The rows below come in pairs that one turn or mirror swaps. Which row does each named row swap with?
The rows were stretched afterwards, more along some directions than others.
vep: [-25, 7, 12, -8, -8, -10, -16, 3, -1, -34, -24, -25, 11, 24, 4, 8, 26, -3, 6, -2, 14, 6, -3, -29, -4, 1, 9]
Raf: [14, -2, -14, -3, 15, 14, -9, -37, 13, 4, -6, -2, 9, -5, 3, 23, -2, 0, 0, 6, 19, -9, 21, 21, -5, -20, 5]
negu: [32, -9, -2, -3, 13, 15, -5, -9, 0, -10, 24, -16, -9, 7, -10, 2, 1, -21, -19, 12, -8, -4, -7, 11, 7, -30, 4]
bogod: [-17, -13, -29, 3, -17, 7, 16, -9, 5, -6, -19, 9, 8, -15, 4, 8, 34, 9, -11, 5, 26, 1, 11, -16, -4, -6, 11]
timus: [9, -14, -6, -7, -22, 28, -3, 19, 5, -11, 13, 21, -10, -25, 0, 4, 0, 21, 5, 12, -6, -2, -5, 11, 9, -18, -6]
Zag: [3, 14, -19, 7, 7, 26, 18, 7, -7, 10, 35, -12, -3, -42, -4, -22, -4, 30, -25, 4, 7, -8, 23, 7, 4, -12, 8]
sime: [-14, 15, 15, 32, -36, -17, -22, 10, -4, -35, -17, -19, 27, 9, 2, -8, 13, -19, -3, -2, -1, -16, -2, -37, -27, -3, -5]
mimen: [16, -17, -27, -18, -44, -7, 11, 5, -17, -10, 13, -26, -29, -1, 8, 46, 49, 39, 3, 10, -15, 21, -10, 15, -10, 7, -15]
nok: [2, -2, 5, -14, -35, 14, 5, 39, -23, -12, 12, 4, 7, -29, 14, -6, 0, 12, 22, 24, -18, -2, -12, 1, -4, 1, -19]
manit: [-11, 27, -30, -8, 2, 11, -6, 19, -11, -15, 2, 12, 11, -17, 2, -20, 5, 8, 8, 20, -8, -5, -11, 1, -9, -1, 9]
loni: [7, 12, -11, 15, -16, -6, 1, 24, -29, 19, 25, -15, -29, -31, 4, 0, 39, 37, -4, 9, -4, -9, 5, -9, 7, 21, -19]
biso: [-10, 15, 14, 18, -9, -37, -22, 21, -14, -6, -18, -11, 6, 19, 9, -13, -15, -4, 8, -30, 14, 12, -11, -34, -13, 18, -6]
pigeg: [-8, 5, -7, 9, 10, -28, 18, 29, -15, 15, 24, 10, -8, -6, 23, 1, 22, -19, -6, -20, 10, -10, 0, 11, 4, 14, 17]
guf: [6, -25, -20, -12, 21, -14, 13, -11, 11, 19, 20, 6, 23, -6, -9, 28, -4, -10, -11, 22, 9, 6, 7, 17, 2, -23, 3]
rovu: [18, -18, -34, -26, -12, 14, 25, 8, -10, 16, 35, 2, -17, -44, 16, 22, 30, 20, 14, 18, 21, 0, 0, 46, 16, 8, 10]
Lav: [-42, -15, -10, -8, -12, -23, 4, 13, -10, -30, 6, -17, 0, 14, 7, -29, 26, 19, -30, -6, 9, -7, 1, -19, 9, -4, 7]
Vik: [14, -17, -5, 20, 5, -13, 21, -2, 8, 11, 15, 14, -12, 2, 17, 19, -9, -4, 13, -19, -15, -18, 10, 27, 1, 20, -1]
rap: [30, -7, -13, -4, -17, 19, 7, -3, -24, 10, 11, -25, -50, -29, 14, 36, 35, 35, 3, 10, -25, -13, -13, 51, -1, 10, -14]
kam: [-12, 21, 10, -8, 3, -15, -6, 20, -7, -20, -4, -4, 7, 30, 13, -26, -5, -6, 5, -8, 1, 6, 3, -35, -3, 5, 4]
papu: [16, 16, -7, -16, 2, 0, -4, -16, 23, 4, 2, 12, 20, -2, -19, 4, -14, -30, 22, 39, -33, -9, -8, 26, -4, -22, -12]
Golis: [30, -10, 27, 5, -14, 5, -11, -8, -10, -2, 4, -12, -9, -32, 7, 16, 13, -4, 2, 5, -16, 6, 9, 8, 8, -4, -22]
laz: [7, 6, -19, 0, -9, -17, -7, -1, -4, 10, 6, 0, -13, -13, 14, 6, 20, 22, 5, -16, -9, -1, 0, -12, 4, 21, -1]
Bozi: [-18, -22, 6, -2, 1, -15, 16, 8, 32, -2, -22, -2, 4, -3, -4, -22, -17, 8, -9, 9, -12, -10, -6, -1, 8, -2, 3]
fenup: [7, 24, 6, -23, -9, -12, 14, 16, -14, -8, 5, -1, 1, 16, -2, -15, -18, 5, 1, 16, -34, 7, -23, 20, -5, -7, -22]
rof: [-9, -9, 2, 15, -3, 21, 6, -20, -4, -37, 12, -11, 19, -2, 2, -3, -2, -17, -13, 3, 16, 6, 3, 3, -15, -8, 2]
tov: [34, -2, -27, -3, -25, -1, 16, 5, -10, 7, 28, -14, -17, -26, -9, 14, 32, 28, 4, 24, 3, -12, 4, 22, -20, 12, 7]
Gika: [-13, -38, -12, -9, 3, 17, 9, 5, -6, -15, 2, 22, 13, -9, 1, 8, 14, -31, -13, 22, 12, -4, -21, 14, 22, -29, 3]
Purur: [8, 8, -19, 0, -23, -1, 2, -5, 15, 5, 12, 1, 11, -3, -8, 10, -6, 16, -4, -6, 1, 3, 33, 12, -31, -12, 1]
fom: [10, -2, -6, 12, -7, -5, 0, 29, -36, -13, 18, 1, 10, -7, 14, -14, 10, -16, -17, -6, 6, -23, -4, 8, 7, -17, -8]
neseb: [10, 18, 3, -6, -31, -7, -16, 33, -7, -35, 0, -35, -2, -21, 9, -26, -19, 16, 7, -7, -13, 5, -9, -7, -5, 1, -15]
pem: [13, -4, -18, -10, 12, 19, 3, -17, 31, 3, 4, 15, 0, -3, 9, 14, 9, -17, -8, -3, 7, 0, 2, 19, 16, -36, 0]
pifam: [11, -15, -7, -6, 21, 27, -1, -8, 15, -11, 4, 18, 23, 12, 1, 2, -24, -7, 11, 23, 5, 5, -11, 11, 15, -20, -11]
genup: [15, -14, -6, -1, 4, -7, 27, 22, -3, 16, 8, 3, -28, -13, 35, 8, 6, 9, -2, -15, -5, -5, -7, 20, -3, 20, 2]
boka: [-14, -1, -21, 18, -13, -2, 5, 7, -4, -13, 10, 18, 19, 0, 7, 8, 13, 29, 0, -16, -9, -5, -4, -6, -36, 5, 5]
mel: [-1, 10, -9, 24, -13, -22, -4, -3, -4, -25, 20, -19, 13, 17, 18, -6, -6, -20, 10, -36, 17, -10, 18, 0, -4, 11, 3]
siti: [7, -14, -20, -10, -29, 9, 17, -4, -30, -38, 14, -3, -11, 13, 25, 39, 24, 36, -21, -21, -2, 22, -17, 23, -32, 9, -16]
kitog: [-15, 5, -2, 11, 17, 8, 3, 12, 8, 2, 3, 24, 36, -7, 15, -23, -19, -2, -20, -9, -1, -12, 11, -28, -5, -24, -6]
Nolut: [18, 3, -14, 13, 8, 1, 9, -19, 2, 8, 10, -22, -16, 8, 7, 12, -11, 10, -9, -27, 2, 0, 22, 16, 3, 11, 9]
rafu: [-2, 7, 0, 28, -9, -40, 12, 21, -25, 0, 28, -18, -21, 14, 22, -10, 16, 17, -12, -53, 2, -5, 14, -19, -5, 39, 3]
Zupi: [9, -15, 15, -1, 4, -10, -1, -9, -7, 5, 6, 19, 7, -7, 0, 33, -12, -14, -17, -3, 7, 14, 13, 1, -13, -7, -10]
Gud: [-4, 5, -6, 13, -24, 1, -7, 14, -32, -7, -15, -26, -18, -35, 2, -4, 25, 22, -13, 9, -9, 1, -8, -22, -28, 5, 4]
lok: [-13, -28, 2, 9, -4, 1, 17, 2, -20, -8, 2, 11, 5, 4, 13, 20, 22, 18, -10, 11, -5, -9, 4, -12, -12, 18, 10]
tudid: [-6, 2, 0, -3, 23, -31, 10, 11, -1, 17, -5, 32, 2, 17, 17, -12, -18, 24, -24, -29, -5, 4, -7, -18, 7, 6, -4]
fut: [-7, -4, -16, -8, 27, 41, -11, -6, 0, -7, 11, 18, 12, -12, -12, 8, -14, -7, -17, 18, 9, -1, 0, 6, -3, -26, 2]
lut: [-4, 10, 3, 9, 9, -26, 11, 48, -3, 5, 6, 10, 0, -1, 15, -28, -12, 3, 1, -8, -19, -21, -32, 1, -4, 18, -5]
Zesud: [1, 3, -20, -7, 17, -15, 0, 22, 0, -19, 3, 8, -6, 22, 17, -17, -23, -7, -9, -13, -6, -6, -34, 21, 20, -20, -21]
Bano: [12, -33, -21, -14, 3, 20, 18, -30, 2, -18, 11, 36, 23, -2, 17, 34, 27, 24, -3, 14, 3, 0, 7, 35, -14, -12, -8]
Refas: [5, 12, -24, -12, 17, -17, 28, 6, -11, 23, 7, -2, -29, -5, 7, -4, -2, 30, -5, 6, -5, 0, 16, 11, 13, 11, -8]
Pel: [-5, -10, -14, -15, 25, -1, 20, 9, 0, 6, 15, 32, -1, -9, 1, -1, 0, 26, -24, 17, -29, -16, 12, 12, -5, -17, -8]
nisem: [-14, -20, -9, -11, 5, 20, -7, -11, -8, -24, -19, 30, 12, 8, -8, 14, 14, -11, -14, 38, -16, 1, -13, -4, -25, -40, 2]
das: [10, -12, 8, 5, 11, -16, 13, 5, 19, -15, 11, 18, 26, 33, 3, -4, -42, -35, 20, -8, -6, -3, -9, 22, -5, 0, 1]
fosol: [14, -19, -32, 14, -13, 23, 11, 5, 1, -9, 21, -5, -6, -40, 13, 10, 1, 7, -3, 8, -1, -18, -13, 46, -4, -7, -7]
vumo: [-1, -12, -20, 1, -18, 18, -7, -23, -8, -8, 12, 2, -14, -17, 4, 25, 33, 9, -7, 13, 13, 2, 44, -6, -3, -13, 1]
dafo: [-1, -6, -14, -5, -9, -8, 11, 9, 15, -21, -11, 23, 5, 27, 33, 17, 8, -11, 20, -26, 17, 12, -9, 8, -6, 10, 18]
podu: [-16, -18, 4, 4, 10, -16, 12, 23, 2, 6, -17, -1, -8, -8, 14, 17, 22, 22, -1, -8, -1, -14, -24, -1, 1, 26, 11]
gure: [10, 1, -29, 3, -12, 18, 4, 20, -10, -2, 30, -5, -36, -53, 25, 3, 30, 19, -4, -1, 2, -27, -16, 20, 11, 15, -6]
monab: [17, -5, -21, 7, -17, -15, 5, 8, -8, 8, 22, 5, -14, -5, 0, 24, 11, 4, 10, 0, -6, -21, -2, 43, -6, 11, -4]
betis: [8, 17, -14, 5, -43, 22, -16, 26, -22, -2, 0, -23, -36, -46, -3, 13, 25, 41, 8, 4, -4, 3, -6, -7, -19, 25, -12]
Tuf: [-8, 2, -15, -11, -3, -10, -1, 14, -8, -33, 18, 4, 16, 24, 27, -8, 11, -30, -4, -8, 25, -5, -4, 9, -11, -18, 3]
Lavut: [-1, 26, 0, 7, -5, -4, -23, 25, 5, 13, -25, 25, -17, -25, -6, -8, 7, 2, 11, 15, -33, -7, -3, -25, -1, 0, -3]
supir: [-7, -11, -3, -5, 29, -2, 28, 5, -24, 9, 5, 17, -16, 33, 9, 13, 0, 16, -13, 0, -28, 5, -21, 19, -11, 8, -9]
sapun: [27, -16, -10, 0, 11, 21, 34, -2, 3, 9, -12, 25, 10, -5, 10, 9, -15, 6, -1, 13, -11, -12, 11, 24, -4, -11, -1]
Pino: [6, 1, 33, 9, -11, 2, -15, 9, -14, 5, 4, -12, -2, -19, -12, 6, -16, -11, 19, 7, -25, 15, 11, -20, -6, 3, 0]
sefu: [4, 19, -17, -15, -3, 35, -17, -25, 30, -30, 2, 3, 15, -11, 1, -2, -6, -31, 12, 24, 20, -8, 17, -2, 1, -32, 0]
fozo: [-15, -34, 5, 21, -26, -2, -6, -3, -12, -22, 0, 22, -15, -6, 17, 25, 40, 16, -11, -18, 14, 4, 5, -24, -10, 16, -3]
rim: [21, -27, -8, -7, -6, 9, 17, 24, -26, 17, 45, -10, -28, -26, 10, 14, -8, 27, -13, -10, -20, 4, -5, 43, 4, 9, -1]

Swapped with rafu: das
Swapped with Lav: Bozi
Swapped with sime: lok
Swapped with tov: negu
Swapped with kam: lut
Swapped with podu: vep
Swapped with genup: Tuf
Swapped with vumo: fosol
Swapped with rovu: pem
Swapped with guf: mimen
Swapped with monab: Nolut
Swapped with Bano: Golis
Swapped with boka: Pino

